In the data rows, 128 means zero.
Here is a table of points, one per row:
[152 114 123 133 126  67 121 117 124 123 126 121 112 139 123 152 184 146
 136 105 141 122 142 123 133  96 118 130 154 132 106 117]
[190 102 137  93 110 171  77 155 195 140 103 202 163 105 165 125  96  94
 126 155 110 160 173  87  97 152  96 154 129 146 124 152]
[127 112  95 109 114 148 123 150 136 129 103  93  95 114 113 130 135 131
 130 108 148 128 122 133 133 127 110 108 134 125 139 127]
[130 147 164 154 104 158 178 127 113  65 150 165 169 114  92 203 129  93
 192 103 153 135  95 131 130 134 127  98 119 165 100 108]
[113 159 116 118 143 139 140 117 151 148 160 124 135 109 163 145 121 111
 113 132 140  82 127 120  83 121 116 120 139 130 174  73]
[ 83 108  80 126 140 153 123 117 129 148 101 147  91 115 102 144 161  76
 119  98 101  80 121 137 100 134  96 129 135 167 118 153]
[135 142 132 160 114 142 170  95 167 102 120 160 125 173 201 119 103 140
 173 142 174 144  61 135 162 199 117 141 163 135 135 146]
[150 100 168 145 145 117 139 142 166 154 133 124 123 131 116 133 124 155
 115  79 144 135 166 126 145 104 129 149 124 152  90 118]
[138 134 138 186  82 150 134 196 144 146 138  55 121  91 128  67 107 123
 124 145 123 126 110 141 116 119 110 112 114 137 129  83]
[123  82 148 105 136 159 139 139  51 144 123 115 132 139 128 138 137 128
 126 130 147 125 132 118 139 120 126 137 144  99 167 153]
[124 151 118 137 126 105 139  89 158 107 114 135 137 136 109  93 121 132
  99 119 138 113 117 125 149 110 133 128 116 140 115 125]
[ 95 116 153 132 144 148 128 143 138 117  89 131 146  83  89  71 125 157
 174 102 140 110  98 114 106 135 138 133 140 108 114 129]
[102  94  80 127 166 159 109 152 138 102 122 157 121 149 119 137 133 126
 131  97  72 127 168 140  93 146 151  99 159 129 117  80]
[142 134 115 148 149 109 137 121 140 125  89 153 148 125 123 116 114 125
 127 158 122 116 120 116 164 123 128 118 107 107 155  98]
[ 90  88 125 109 140 103 178 126 117 110 104 121 169  97 141 145 101 193
 127 115 121 133  96 162  71 166 136 162 103 129  88 162]
[122 127  89 131 139 130 119  97 141 142 125 150 123 155 105 110 132 149
 147 132 144 127 113 136 129 100 101 150  93 132 131 136]
[ 64  91 155  93 167 122 117 140 141 111 156 148 124 152 163 121 111 126
 149 124  95 130 124 119 126 130 139  89 140 105 138 101]
[146 130 110 134 167 113 141 147 126 132 150 132 140 142 132 145 135 119
 141 141 128 118 136  95 151 141 126 162 101  95  99 111]
[ 84 106 122  92 134 113 106 126 140 131 117 118 130 153 175 119 121 116
 139 108 125  89 128 119 120 143 142  92 123 138 113 128]
[132 156 124 103 158 139 115 145 132 118 127 115 161 123 115 119 118 145
 119 127 159 119 137 147 154 130 137 138 117 116 168 144]
[141 194 129  87 138 132 161 143 166 162 106  83 110 145 169 112 179 133
 150 144 107 175 140 138  70 101 106 159 123 108 110 144]
[114 131 103 126 120 141 103 147 127 123 118 126  73 115 146  93 147 120
 118 109  97  81 102 131 113 155 118  90 111 141 120 135]
[143 129  97 144 152 116 157 141 130 118 112 144 148 139 124 125 125 149
  98 157 123 131 117 107 152 111 129 131 109 153 140 124]
[128 124 151 140 131 151 139 145 158 127 141 122 146 109 122 148 128 137
 113 147 131  74 126 111  71 111 132 133 157 132 194  99]
[152 135 151 107 105 118 133 120 100 137 114 156 151 138 125  86 117 117
 147 130  98  63 129 154 150 135  96 130 131  81  66  78]
[142 147 125  99 124  78  99 142 118 133 108 132  69 122 111 165 103 104
 144 140 146 152 132 129 130 160 185 129 124 110 134  92]
[142  89 150 143 108 138 130 130 121 126 137  87  73  76 142 134 133 115
 159 141  82 108 100 127 157 141 127 132 110 110 121 112]
[152  95 164 104 143 101 132 138 138 138 136 129  88 153  99 136 124 139
 111 142 123 141 102 154 109 120 150 165 138 139 152 119]
[154  53  83 110 107 124 148 136 110 134 156  94 115 144 135 106 121 124
 117 120 159 139 115 126 127 114 116 117 139 102 114 102]
[142 117 138 128 119 115 105  96 164 153  81 127 106 133  90 146  76 133
 128 151 114 160 114 144 139 119 172 118 137 137 150 123]
[144 149 109 135 132 132 100 105 140 158 134 129 115 137 118 155  72 133
 131  95 140 142 145 157 116 126 102 121 125 125 115 131]
[139 131 151 114 109  88  93 138 133 123 107 159 138 116 127 141 171 125
 108 103 173 103 117 142 118 109 149 158 118  96 132  78]
[ 85 147 132 138 112  97 134 135 115 147 113 135 144 156 117 120 121 112
 106 100 113 137 100 119 140 107  86 132 132 138 147 139]
[136 124 144 119 139 129 129 138 123 133 115 108 142 172 104 108 108 114
 110 112 137 110 110 153 119 117 117 130 143 143 133 156]
[102 164 159 182  95 145 130 142 143 154 167 125 146 197 101 128 182 151
 117 212 173 123 166 159 138 225 138 117 176 152 132 132]
[104 104 142 143 181 131 131 115 129 188 124 136 161  90 104 161 198 142
 164 191 172 167 103 160 116 186  83  96 117 167 108  94]
[155 131 123 123 162 110 129 141 119 119 157 128 128 107 156 147 139 149
  98 110 125 136 130 133 167 138 101  99 114 157 150 146]
[ 84 136 119 147 122 103 102 160 141 105 134  89 154 160 101 139 128 103
 121 163 137 154 138  45 119 137 127 113 112  88  89 152]
[ 89 125 105 164  92 115 115 104 119 117 154 177 141  78 145  87 121  99
 107 141 140 160 119 164 119  93 158 125 155 110 113 142]
[136 145 116 157 125 105 162 133  89 133 121 144 102  86 127 142  92 179
 140 189 126 105 170 154  55 142 143  89  94 117 110 154]
[149 129 113 162 111 105 117 100 105 110 145 140 135 155 119 110 135 122
  91 147 106 135  88 103 117 115 146 118  95 129 102 100]
[128 148 101 195  98 193 152 163 151 106 135 157 113 182 183 164 141 161
 159 114 121 130 121 118 123 126 157 165 164 121 144 118]
[146 158  77 132 150  91  92 141  91 141 109 105 140 125 124 130 102 123
 162 104 123 148 132 133 140 132 124 125 173 153 134 115]
[119 151 164 132 157 117 122 149 121 118 131 120 103 134 127 143  96 115
  93 102 125 153 110 135 134 152 142 134 125 139 121 139]
[131 158 101 132 129 123 125  90 148  81 125 118 128 129 116 132 146 138
 132 159 102 108 123 132 157 107 131 117  93 142 164 148]
[125 129 145 131 108 134  98  94 141 147 139 120 102 135 109 126 145 108
 110  92 130 122 124 157 133 140 144 136  92 119 126 112]
[142 129 144 122 108 138 113 120 112 131 143 169 113 172  96 144 132 107
 117 149 109 117  98 111 114 117  98 100  90 103 133 152]
[107 109 118 156 124 121  89  99 112 108 126 108 157 144 121 115 144 117
 131 133 128 127 166 138 131 152 112 146 109  69 141 160]
[120 141 110 121 151 122 102 128 131 106 166 108 135 141 132 123 153 142
 170 129 157 130 148 104 155 120 120 136  73 146 145 152]
[131  85 134 109 132 122 140 168 153 112 134  92  96  88 126 128 136  96
 127 126 152 117 109 128 153 120 103 116 133 127 134 147]
[126 125 129 120 115 120 138  90 122 150 172 107 155  87 130 134 112 114
 115 140 111  98 126  77 119 127 123 163 173 169 147  90]
[143  84 106 106  96 125 149  81 120 116  97  95 105 127 128 136 111  87
  92 133 177 114 102  92  98 127 131 113 142 119 119 142]
[128 130 116 158 132 116 125 125  88 150 133 105 123 145 124 116  85 123
 137 108 120 154 143 117 134 122 108 110 138 159 130 116]
[122 111 147 165 136 170 116  72 132 168 141 121 137 138 133 136 128 125
 111  99 115 148 139 115 143 117 149 132  76 123 130 132]
[153 146  98  75 135 173 100 151  79 116 125 100 133 132 135 137 133 135
 118 118 173 130  99 142 122 130 137 126 126 133 139 133]
[128 138 114 136 162 118 155 152 136 155 115 132 130 161 120 127 137 122
 145 147 122  98 119 119 158 107 183 168  96 147 138 123]
[152 122 135 155 155 168  94 131 136 132 156 142 148 137 165 139 130 145
  96 111 138 152 115 170 141 108 150 151  85 120 137 104]
[148  87 134 102  45  90 172 150 124 100  76 119 190 148 151 116 151 113
 149  97  92 163 171 155 107 151 130  94  74 165 180 113]
[113 148  96 148 141 113 130 139 106  94 118 117 155 102 120 141 146 102
  89 133 107 135 127 123 151 166  80 167 140  76 135 136]
[120 152 134  73  62 157 153 135 113 115 143 131 129 114  90 134 139 122
 170 115  98 162 144 144 127 132 132 195 131 142 118 127]
[174 149 175 128 206 133 173  99 114  96 131 137 105 131 161  68 166  67
 129 138  96 189 154 137  89 129 142 139 158 138 134 141]
[150 151 122 126 131 119 142 133 117 143 138 143 123 149  92 121 103 143
 108 104 116 128 121 144 124 115  85 132 145 124 124 137]
[137 142 139 111 144 120 115 140 116 129 121 134 128 130 119 126 102 130
 113 124 133 117 125 119 136 145 120 150 125 132 133 155]
[133 119 148 136 146 140 129 110  61 144 105 105 126 126 154 126  98  95
 158 134 144  75 186 147 150 128 153 165 135 171 135 140]
[146 114 144 136 156 135 118 115 158  83 129  98 152 139  76 129 130 151
 128 130 109 123 152 139 144 122 132 112 164 100 149 144]
[116 148 137 113 117  99 141 164 130 124 208 181 131 121 133  98 125  97
 143 134 164 122 141 172 118  94 150  98 146 132 136 171]
[115 147 110  36 120 171 156 107 131 128 139  99 157 120 128 119 123 134
  86 154 101 129 138 135 165 138 168  93 136 128  61 114]
[108 137 148 154 114 113  92 125 131  77 104 100 113 121 169 185 136 128
  98 159 121 111 153 143 130  90 103 135 136 138  85 138]
[129 119 102 156 115 141  78 147 135 128 143 167 143  86 130  95 150 124
 140 126 113 157  88 112 107 109 193 141 156 159 108 171]
[154 117  99 158 109 145 179 141 168 187 140 185 124 107 155 144 169 138
 126 123 136 124 166 127 188 130 174 113 177 100 133 191]
[ 91 156 123 120 110 147 157  84 122 101 111 153  72  91 121  79 139 152
 122  92 160 152 168  77 106 136 115 111 137  99 145  92]
[125 118 159 107 120 135  94 124  59 140 117 142 123 134 142 133 148 186
 131 157 105 131 115  81 135 100 107 114 149 131 138 140]
[ 56 107 137  85 109 148 132 139 126 112 123 137  96 120 145 129  95 127
 134 191 138 162 171 142 156  78  90 163 124 148 128 103]
[152 125 113 153 148 138 145 137 133  99 150 133 112 143  91 116 115 139
 133 130 142 113 157  87 122 134 122 131  85 120 100 131]
[158 129 151 122 132 138  92 103 116  98  93 108 142 135 144 133 136 148
 143 133 144 111 138 131 137  86  99  94 168 136 101 131]
[120 159 180 136 125 129 129 152 123 170  93 160 116 112 138 142 130 152
  73  74 139 146 135  98 163 131 154 119 105 144 120 122]
[134 134 145 106  87  93 112  88 141 135 188  97 138 110 150 124 132 182
 145 112 106 104 127 101  95 179 124 150 146 149 134 133]
[131 132 143 122 126  99 128 119 143 152 146 136 101 118 108 153  86 140
 126 104  95 143 111 149 153 137 112 121 131 104 157 142]
[126 172 140 128 125 136 154 117 140 188 120  93 171 107 144 150 135  97
 169 120 108 157 105 128 109  83 156  86 141  69 122 159]
There is one direction along which these points spread out most. Take the direction at right angles to it along which they spread out most. Go by this last direction. How far along it is each point below, from 0 to 99? The average is 50, and the first point in the table lies past the average. One standard deviation of the points above along it is 16.
[131 132 143 122 126  99 128 119 143 152 146 136 101 118 108 153  86 140
 126 104  95 143 111 149 153 137 112 121 131 104 157 142] 64
[135 142 132 160 114 142 170  95 167 102 120 160 125 173 201 119 103 140
 173 142 174 144  61 135 162 199 117 141 163 135 135 146] 46
[146 114 144 136 156 135 118 115 158  83 129  98 152 139  76 129 130 151
 128 130 109 123 152 139 144 122 132 112 164 100 149 144] 64
[137 142 139 111 144 120 115 140 116 129 121 134 128 130 119 126 102 130
 113 124 133 117 125 119 136 145 120 150 125 132 133 155] 63
[128 138 114 136 162 118 155 152 136 155 115 132 130 161 120 127 137 122
 145 147 122  98 119 119 158 107 183 168  96 147 138 123] 74
[149 129 113 162 111 105 117 100 105 110 145 140 135 155 119 110 135 122
  91 147 106 135  88 103 117 115 146 118  95 129 102 100] 70
[153 146  98  75 135 173 100 151  79 116 125 100 133 132 135 137 133 135
 118 118 173 130  99 142 122 130 137 126 126 133 139 133] 51
[174 149 175 128 206 133 173  99 114  96 131 137 105 131 161  68 166  67
 129 138  96 189 154 137  89 129 142 139 158 138 134 141] 31
[ 64  91 155  93 167 122 117 140 141 111 156 148 124 152 163 121 111 126
 149 124  95 130 124 119 126 130 139  89 140 105 138 101] 35
[134 134 145 106  87  93 112  88 141 135 188  97 138 110 150 124 132 182
 145 112 106 104 127 101  95 179 124 150 146 149 134 133] 28
[158 129 151 122 132 138  92 103 116  98  93 108 142 135 144 133 136 148
 143 133 144 111 138 131 137  86  99  94 168 136 101 131] 51
[150 151 122 126 131 119 142 133 117 143 138 143 123 149  92 121 103 143
 108 104 116 128 121 144 124 115  85 132 145 124 124 137] 64
